In the data rows, zero lies at 4.5, halfway between 4 and 5.
Here are some points:
[2 1 5 6 6 6 6 3]
[5 6 7 4 3 5 1 2]
[7 4 4 5 4 0 3 4]
[7 5 2 5 6 2 7 8]
[7 5 3 5 5 1 4 6]
[5 6 3 4 5 4 6 7]
[5 2 5 5 5 3 4 3]
[4 1 4 6 6 5 6 3]
[6 7 4 4 4 3 3 4]
[7 4 6 5 4 3 2 3]
[4 3 3 5 6 3 7 7]
[3 4 7 4 4 6 3 2]
[2 6 4 4 5 8 7 6]
[3 1 5 6 5 6 5 3]
[4 8 4 2 3 7 5 6]
[3 6 6 3 3 9 3 4]
27 more points follow, each with its number after it:
[5 7 6 4 3 5 2 4] 0
[4 3 3 5 6 4 7 5] 1
[2 3 6 4 4 6 4 3] 2
[6 8 7 3 2 4 1 4] 3
[6 2 3 6 6 2 6 5] 4
[2 2 7 5 5 6 3 2] 5
[6 7 5 4 4 4 4 6] 6
[5 3 5 5 5 3 5 4] 7
[4 3 6 6 5 5 3 2] 8
[6 4 5 6 5 1 3 3] 9
[5 7 5 3 4 5 3 5] 10
[4 3 5 5 6 4 5 4] 11
[5 4 2 5 6 2 8 7] 12
[7 5 2 4 4 1 5 6] 13
[3 5 5 4 5 8 6 6] 14
[3 0 5 7 6 5 5 2] 15
[3 5 5 4 4 7 5 5] 16
[6 7 4 4 4 3 3 5] 17
[4 4 5 4 5 6 5 5] 18
[4 2 4 5 6 3 6 5] 19
[3 2 6 6 5 6 5 2] 20
[2 0 7 6 5 6 5 1] 21
[2 3 7 6 4 8 3 1] 22
[6 7 6 3 3 5 1 3] 23
[6 3 2 5 6 2 7 7] 24
[3 4 2 6 6 7 8 6] 25
[7 5 2 5 6 1 6 7] 26
Which two of these numbered points are nearest to each point below, ignoring the 3 directions in which the first points spread most? Their numbers follow each, nearest first.
[6 8 3 3 5 3 5 7] > 11 10
[6 6 4 4 3 3 4 6] > 16 3
[3 5 7 3 3 7 2 2] > 19 2
[1 6 7 4 4 9 4 3] > 9 0
[6 6 4 5 5 3 5 5] > 20 8
[6 6 4 3 4 4 4 5] > 24 23
[2 4 9 4 2 9 2 1] > 3 16
[3 2 7 6 5 6 4 2] > 6 0
[4 4 6 4 3 3 2 3] > 2 19
[3 3 2 4 5 6 8 7] > 13 24
[3 6 5 4 4 6 5 5] > 21 0
[4 2 3 6 6 3 6 5] > 17 15
[6 5 3 4 4 2 4 6] > 2 24
[5 7 3 3 5 4 6 8] > 19 10
